In the rows, 128 means zero.
One turn moves every row onto another: examples first, then more rows asked
zuned: [115 138 158 114 138 140 142 110 124 137 106 125 124 123  79 153 129 163
 120]
vede: [121 135 153 145 140 153  98  97 117 152 141 139 130 120 105 133 132 136
 139]
pobut: [107  98 136 147 144 140 147 116 121 141 110 107 101 118  87 136 153 162
 151]
fatur: [107 118 127 123 125 169 110 109 112 119 111 129 126 124  96 136 144 148
 107]
mub: [116 131 163 108 139 148 139 105 121 128  99 122 127 125  88 152 126 164
 129]
guse: [105 107 125 129 136 167 111 106 112 125 108 127 128 125  94 127 146 162
 106]
Ket: [117 134 148 147 138 145  98 104 123 156 133 143 133 122 105 135 133 133
 145]
fodep: [133 116 153 126 150 134 104 118  84 145 110 129 129 106  99 124 146 144
 138]
pera: [121 132 154 150 133 148  95 103 125 152 139 139 118 122 106 135 127 138
 142]
Zumib: [117 115 144 125 151 137 103 119  81 132 108 135 124 105  99 118 140 141
 140]
gimek: [113 111 125 127 137 165 122 105 110 120 106 129 130 126  99 132 153 168
 108]
fam: [114 114 142 159 149 135 144 105 124 145 115 106 107 120  94 143 146 167
 158]
niv: [110 109 140 161 149 141 138 114 123 148 108 105 103 117  83 141 147 159
 157]
dar: [116 133 156 145 139 145 103 111 129 155 133 134 126 113 102 134 126 134
 158]
Pazar: [115 114 121 127 130 168 123 108 113 123 107 125 130 123  95 133 143 160
 104]
Dod: [122 115 151 123 152 125 106 115  86 139 105 130 131 108 111 133 148 141
 137]
dape: [102 108 126 122 129 163 115 110 114 120 106 132 125 130  94 137 146 167
 110]
mopo: [124 126 154 140 141 154  97 107 120 150 137 138 125 118 109 136 123 129
 144]
Giva: [ 98 129 149 128 140 157 130  87  97 147 117 126  90 103  86 150 151 146
 152]
Sisa: [114 122 160 116 140 134 141 109 128 130  89 127 122 126  86 151 130 155
 127]
nare: [104 137 147 137 132 163 126  91  91 155 113 124  90 104  89 137 149 151
 149]
Tul: [115 131 164 115 133 145 137 106 120 131  97 116 128 112  82 142 125 162
 118]
liriz: [107 134 141 133 128 153 119  92 105 162 119 125  87 102  78 148 139 149
 147]
kipet: [115 102 141 159 145 144 138 108 128 146 122 108 112 110  89 139 141 166
 163]
fum: [106 108 136 154 149 139 149 107 119 143 117 110 104 122  96 139 143 163
 160]
Neke: [112 107 137 157 157 140 143 112 129 137 111 111 104 120  92 145 145 163
 156]
Kemaz: [104 135 146 137 130 153 122  90  95 155 114 124  89 112  80 151 157 154
 149]
silem: [111 101 126 137 126 164 121 106 118 119 108 129 128 126  91 136 156 162
 110]
bekor: [115 127 152 146 135 156  96 101 122 137 140 141 134 120 105 138 130 135
 147]
gopov: [126 120 153 126 141 124 103 121  90 141 110 142 124 103 102 130 153 146
 139]

nare turns into zuned
gopov turns into Giva
Kemaz turns into mub
Where do these go?
mopo turns into niv
gimek turns into vede
fatur turns into dar
pera turns into Neke
kipet turns into silem
Pazar turns into Ket
Sisa turns into Zumib

